Each path below is one point turned by a fixed rotation once a step. After each direction that follows a path, write how fast that rotation turns it, in degrees each step (0 if it stays still).
Each turn is a multiple of 5 degrees from 10 to 175, or 0.
path 1
[0.940, -0.998, 2.571, -0.735, -1.479, -1.911, 1.068, -0.374, 2.557, 1.311, 1.902, -0.827, 1.095, 2.249, -2.315, 4.192, -3.927]
[-1.539, -0.717, 1.200, -0.363, -3.030, 1.295, -0.115, 0.561, 0.159, 3.694, 2.965, -1.274, -0.072, 3.638, -1.452, 2.397, -2.796]
[-1.649, 1.521, 0.185, 0.105, -0.918, 0.770, -0.751, -1.653, 2.210, 0.610, 3.984, -1.652, -0.571, 0.953, -2.219, 4.559, -2.494]
[-3.887, -1.597, -0.601, 0.843, -2.946, -0.013, -1.347, -2.666, -0.506, 0.722, 4.239, 0.832, -0.674, 1.861, -0.667, 3.047, -1.478]
[-2.197, -1.244, -1.087, 0.381, -2.665, -2.290, -2.808, -1.965, 1.551, -0.894, 1.790, -2.136, -0.479, -0.039, -1.998, 4.966, -0.198]
[-1.844, -3.157, 0.036, 0.678, -3.442, -4.283, -1.654, -1.659, 0.683, 0.960, 1.227, 1.208, 0.354, 0.445, -1.333, 2.381, -3.016]
[-0.590, -1.089, -0.589, -0.287, -3.642, -2.849, -3.019, 0.939, 2.152, 2.182, -0.035, -2.570, -0.492, 1.462, -2.675, 1.951, -2.315]
[-0.678, -0.132, 0.182, 0.046, -1.702, -2.588, -1.968, -0.907, 3.546, 2.831, 2.392, 1.161, -0.468, 1.422, -1.987, 0.213, -4.975]
[-1.371, -0.514, -1.312, -0.022, -2.218, 0.133, -3.720, -0.378, 2.579, 2.573, 3.418, -1.886, -2.051, 3.193, -1.743, -0.392, -1.539]
[-0.258, -0.778, -0.387, 0.155, 0.491, -1.515, -1.982, -3.598, 4.142, -0.164, 4.581, -0.107, -1.633, 1.492, -1.616, 0.636, -1.365]
[-0.304, -4.179, -0.666, 0.803, -1.984, -1.609, -1.992, -2.617, 0.811, 0.646, 3.345, -1.002, -1.860, 3.463, -1.084, 0.195, 0.531]
[2.312, -2.940, 0.178, 0.529, -0.520, -3.980, -0.553, -1.584, 2.750, -0.279, 2.082, -1.837, -0.980, 2.018, -2.343, 3.078, -0.468]
[1.460, -4.019, 0.712, 0.858, -2.364, -2.544, 0.746, -0.174, 0.447, 2.788, 1.865, -0.033, -0.204, 4.170, -1.607, 1.648, -2.659]
[1.578, -0.805, 0.030, -0.417, -0.897, -0.422, 0.059, 1.107, 3.186, 2.024, 1.895, -2.759, 0.076, 3.773, -2.739, 3.518, -2.438]
[-1.013, -1.337, 0.926, -0.057, -1.147, 1.390, 0.793, -1.365, 1.874, 1.983, 4.114, 0.972, 0.674, 3.823, -1.031, 2.363, -3.622]
[-1.743, -0.580, 0.561, -0.541, -1.975, 2.289, -1.356, -1.523, 1.636, 0.170, 3.741, -2.650, -0.449, 3.193, -1.629, 4.068, -0.325]
[-1.900, -1.536, 1.729, 0.139, -1.683, -1.253, 0.018, -3.999, 0.768, -0.691, 3.892, 0.392, 0.089, 0.773, -1.183, 4.432, -1.660]
Speeds:
[-2.219, 1.280, -0.482, 0.035, -1.302, -0.372, -1.336, 0.031, -0.512, 0.001, -0.817, 0.384, 0.258, -1.799, 0.005, 0.686, -0.760] : 25
[0.353, -0.632, -1.332, 1.455, 0.410, -1.308, 0.302, -0.881, -1.688, -0.409, 0.823, -0.039, -1.203, -0.983, -0.031, 1.007, 1.250] : 55
[-0.593, -0.980, 0.491, 0.425, -0.446, -0.273, 0.908, -0.855, -1.070, 0.694, 0.645, 2.512, 0.439, 0.270, 0.884, -1.192, -1.209] : 160
path 2
[1.002, -0.860, -2.828, 0.580, 1.491, -0.057, -1.026, -1.869, -3.209, -2.819, -2.186, 0.204, -0.762, 1.786, 0.389, 5.403, -2.342]
[-0.042, 2.028, -4.535, 1.805, 1.167, -2.021, -0.919, -0.354, -2.196, 1.427, -3.656, -0.208, -0.127, 2.747, 1.150, 4.122, -0.810]
[-0.506, -0.337, -3.236, 0.823, -0.368, -1.606, -1.432, -4.219, -2.334, -2.108, -3.355, -1.575, -1.057, 2.734, -0.787, 2.779, -1.653]
[1.249, 1.805, -2.978, 2.293, 1.126, -1.275, -1.551, -0.584, -0.017, -0.748, -4.068, 1.147, -1.355, 1.786, -0.553, 4.283, -3.459]
[-0.348, -1.168, -3.694, 1.699, 0.055, -0.456, 0.522, -1.359, -3.128, -1.403, -1.654, -0.995, -1.153, 3.302, 0.636, 5.508, -0.836]
[0.721, 1.897, -3.730, 0.334, 1.790, -2.070, -2.297, -1.968, -3.158, 0.102, -3.995, 0.088, 0.710, 1.127, 1.105, 3.612, -1.560]
[-0.836, 0.255, -3.882, 2.614, -0.767, -1.856, -0.602, -2.918, -0.707, -0.722, -3.358, -1.395, -1.664, 4.180, -0.923, 2.597, -1.426]
[1.500, 0.583, -2.313, 0.968, 1.277, -0.538, -1.680, -1.989, -1.780, -2.957, -3.160, 0.821, -0.945, 1.243, -0.376, 4.639, -3.606]
[-0.144, 0.524, -4.184, 2.468, 0.848, -0.932, 0.088, 0.242, -1.860, 0.685, -2.579, -0.276, -1.017, 3.286, 0.986, 5.217, -0.817]
[-0.042, 0.234, -3.266, -0.008, 0.815, -1.934, -1.936, -3.784, -3.766, -1.566, -3.278, -1.251, 0.208, 1.568, 0.518, 3.319, -1.283]
[0.080, 1.981, -3.748, 2.654, 0.177, -2.136, -1.402, -1.304, 0.191, 0.246, -4.517, 0.325, -1.236, 2.870, -0.916, 3.106, -2.658]
[0.370, -1.548, -2.640, 1.536, 0.146, 0.025, -0.488, -2.138, -2.308, -3.148, -1.862, -0.515, -1.726, 2.660, -0.278, 5.097, -2.268]
[0.679, 1.926, -3.848, 1.630, 1.891, -1.480, -1.326, -0.049, -2.779, 0.821, -3.502, 0.350, 0.197, 1.876, 1.408, 5.000, -1.433]
[-1.375, -0.380, -3.920, 1.300, -0.322, -1.693, -0.983, -3.532, -2.470, -0.866, -2.948, -2.153, -0.878, 3.348, 0.105, 2.789, -0.485]
[1.103, 1.841, -2.560, 1.543, 1.147, -1.690, -2.201, -2.042, -0.439, -1.703, -4.171, 1.232, -1.222, 1.346, -1.069, 3.568, -3.552]
[-0.249, -0.851, -3.496, 2.785, -0.172, -0.419, 0.437, -0.328, -1.453, -0.983, -1.789, -0.651, -1.991, 4.082, 0.189, 5.618, -1.536]
[0.783, 0.926, -3.177, -0.065, 1.848, -1.437, -1.776, -2.128, -4.004, -1.058, -3.248, 0.032, 0.499, 0.976, 1.190, 4.394, -1.461]
Speeds:
[-0.228, -0.001, -0.618, -0.718, 0.783, -0.009, 0.322, 0.782, -2.132, 1.163, 0.540, -0.392, 1.043, -0.282, 1.736, 0.770, 1.566] : 95
[0.738, 2.056, -0.161, 0.413, 0.839, -0.519, -0.532, 1.464, 0.955, 1.575, -0.992, 1.360, 0.439, -0.756, 0.222, -0.012, -0.665] : 160
path 3
[2.639, 0.413, 2.888, -4.495, -0.336, -1.739, 2.028, 1.995, -2.010, 0.978, -1.624, 2.998, -1.673, -1.241, -2.586, 1.222, 0.637]
[2.017, 0.962, 1.544, -2.533, 1.004, -1.256, 4.013, 1.523, -1.775, 0.656, 0.236, 4.808, -1.856, 0.803, -2.863, 0.369, 1.088]
[1.421, 0.111, 2.643, -2.722, 2.197, -1.589, 4.672, 0.302, -0.427, 0.553, -1.382, 4.615, -0.028, 0.163, -0.256, 2.792, 1.130]
[2.962, 0.420, 3.348, -3.308, 1.775, -1.097, 2.268, 0.373, -1.020, 2.036, -2.717, 3.770, -0.026, -1.730, -1.370, 1.569, -0.966]
[3.105, 1.237, 2.018, -1.475, 2.542, -0.426, 3.169, 0.364, -1.797, 1.780, -1.107, 4.752, -0.476, 0.556, -3.510, -0.445, -1.261]
[1.763, -0.017, 2.324, -0.392, 3.483, -0.501, 4.298, -0.616, -0.475, 0.401, -2.445, 4.393, 1.274, 1.779, -1.599, 1.607, -0.368]
[2.778, -0.581, 3.573, -1.753, 2.786, -1.038, 2.015, -0.411, -1.099, 1.350, -4.689, 2.425, 1.587, 0.153, -1.603, 1.824, -1.219]
[3.658, 0.465, 2.388, -1.031, 2.421, -0.565, 1.585, 0.323, -2.786, 1.532, -3.352, 1.952, 0.415, 1.601, -4.325, -0.699, -1.738]
[2.192, -0.911, 2.005, 0.219, 2.969, -0.772, 3.697, 0.164, -2.230, -0.055, -2.900, 2.313, 1.293, 3.772, -3.066, 0.722, 0.247]
[2.394, -2.048, 3.380, -1.850, 2.198, -1.904, 2.113, 0.099, -1.816, -0.047, -4.754, 0.310, 1.622, 2.141, -1.777, 2.260, 0.613]
[3.518, -1.170, 2.589, -2.267, 1.101, -1.618, 0.895, 1.228, -3.867, 1.529, -3.450, -0.191, -0.293, 1.850, -3.592, 0.255, -0.099]
[2.400, -1.203, 1.203, -1.264, 1.904, -1.643, 3.355, 1.514, -3.881, 0.455, -1.129, 1.100, -0.266, 3.937, -3.310, 0.505, 1.863]
[1.729, -2.260, 2.490, -2.924, 1.759, -2.491, 3.502, 1.209, -2.513, 0.291, -2.224, 0.357, 0.534, 2.458, -0.483, 2.651, 2.610]
[3.207, -1.276, 2.618, -4.342, 0.906, -2.294, 1.433, 1.852, -3.689, 2.112, -1.723, 0.214, -1.062, 0.488, -1.846, 1.356, 1.214]
[2.591, -0.392, 1.018, -3.272, 2.149, -1.480, 3.437, 2.005, -3.886, 1.829, 0.632, 2.052, -1.254, 2.056, -2.003, 0.468, 1.659]
[1.339, -1.329, 1.836, -3.467, 3.023, -1.489, 4.014, 1.009, -2.165, 1.474, 0.155, 2.676, 0.115, 1.829, 0.593, 2.609, 2.021]
[2.537, -0.615, 2.697, -4.955, 2.917, -1.140, 1.819, 1.397, -2.474, 2.879, -1.049, 1.956, -0.096, -0.857, 0.205, 2.099, 0.102]
Speeds:
[-1.137, 0.921, 0.391, -0.311, -1.117, 0.693, -0.375, 1.168, 0.702, -2.293, -0.051, 1.355, -0.613, -0.535, -0.671, 0.810, -0.930] : 10
[0.430, 1.002, -1.096, 0.813, -0.060, 0.539, 0.191, 0.437, -1.081, 0.347, 1.431, 0.637, -0.977, 0.988, -1.785, -1.812, -0.357] : 110
[-0.083, 0.206, -0.333, -1.616, -0.906, -0.822, 0.790, 0.592, -0.041, 0.734, 1.823, 0.634, -1.298, -1.025, 0.943, 0.302, 1.619] : 25
[0.579, -2.205, 0.039, 0.097, 1.084, -1.307, -0.568, 0.008, -0.612, -1.039, -0.464, 1.670, -1.436, -0.102, 0.413, -0.776, -0.356] : 0
path 4
[1.741, 2.188, 1.414, 2.407, -0.154, -1.777, 1.230, 4.487, -1.111, 2.193, -1.828, 3.238, 4.895, 0.909, 1.799, -1.348, -1.522]
[1.342, 1.958, -0.716, 2.965, 0.261, -0.690, 1.068, 1.736, -1.239, 3.882, -3.449, 2.985, 2.051, -1.131, 4.270, -1.417, -2.700]
[1.823, -0.563, -0.154, 1.975, -0.957, 1.415, 1.116, 0.805, 2.061, 5.218, -3.235, 0.169, 1.672, -0.294, 3.826, -1.474, -4.499]
[0.736, -0.742, 3.082, 0.846, -1.350, 0.600, 1.302, 3.781, 3.537, 4.218, 0.011, -0.170, 2.454, 0.384, 2.469, -1.875, -3.924]
[-0.683, 1.594, 3.998, 2.476, -1.095, -0.736, 3.215, 4.039, 2.180, 2.446, 0.649, 3.239, 1.963, -0.962, 2.280, -0.902, -2.150]
[-0.367, 2.075, 2.533, 3.480, -1.944, 0.959, 3.781, 0.582, 1.024, 1.821, -3.575, 4.334, 2.063, -1.143, 1.941, -0.237, -2.137]
[1.500, 1.869, 0.576, 0.982, -2.964, 1.905, 1.222, 0.538, 1.918, 2.381, -5.371, 2.132, 3.696, 0.357, 0.686, -1.719, -3.216]
[2.604, 2.734, 1.017, -0.402, -2.338, -0.896, -1.042, 3.464, 2.516, 2.717, -2.130, 1.572, 3.109, -0.322, 1.284, -3.171, -4.094]
[3.201, 2.008, 1.965, 1.516, -0.306, -2.106, 0.170, 2.809, 1.706, 3.502, -0.118, 3.694, -0.142, -1.776, 2.936, -1.722, -3.948]
[3.677, -0.546, 2.748, 3.602, -0.287, 0.481, 2.146, 0.339, 1.562, 3.926, -1.539, 3.856, 0.051, -0.468, 2.016, 0.031, -3.403]
[3.051, -1.259, 3.110, 2.863, -1.462, 1.630, 2.070, 2.084, 1.222, 3.382, -2.250, 2.007, 3.900, 2.373, 0.127, -0.148, -2.605]
[1.423, 1.731, 1.431, 1.893, -0.802, -0.721, 1.129, 4.639, -0.611, 2.585, -1.768, 2.055, 5.724, 1.708, 1.317, -1.636, -1.637]
[0.480, 2.791, -0.495, 2.632, 0.372, -1.545, 1.284, 2.733, -1.159, 3.532, -2.907, 2.569, 2.750, -1.238, 4.300, -1.749, -2.621]
[0.974, 0.143, -0.203, 2.118, -0.904, 1.053, 1.217, 0.613, 1.551, 4.761, -3.320, 1.041, 0.706, -1.357, 4.336, -1.207, -4.467]
[0.816, -0.706, 2.597, 0.578, -2.122, 1.507, 1.312, 2.614, 4.160, 3.881, -0.892, 0.098, 2.206, 0.214, 2.510, -1.712, -4.306]
[-0.307, 1.419, 4.617, 1.637, -1.885, -0.412, 2.594, 4.387, 2.820, 2.208, 0.636, 2.654, 2.740, -0.328, 1.518, -1.536, -2.349]
[0.142, 2.880, 2.937, 3.071, -1.658, -0.113, 3.438, 1.661, 0.761, 1.500, -2.548, 4.975, 1.840, -1.090, 1.464, -0.659, -1.609]
Speeds:
[2.882, 0.420, 0.277, -0.038, 0.042, -0.630, -1.160, -0.500, -0.451, -0.341, 0.035, 1.453, -0.459, 0.396, -1.570, 0.141, -0.081] : 35
[-0.058, 0.353, 0.607, -1.252, -0.350, -0.827, -0.945, 2.185, 0.396, -0.428, 1.375, -0.944, 1.441, 0.849, -0.708, -0.941, 0.072] : 95
[-0.612, 0.590, -0.358, 0.486, 1.999, 0.631, -1.619, -0.796, 1.938, -0.380, 0.306, 0.442, 0.397, 0.655, 0.128, 0.070, 1.521] : 0
[0.421, 0.750, -2.045, -1.028, 0.080, -0.585, -1.743, -0.227, -0.024, 0.710, -0.677, -0.871, -0.599, -0.808, 1.196, -1.067, -1.062] : 65
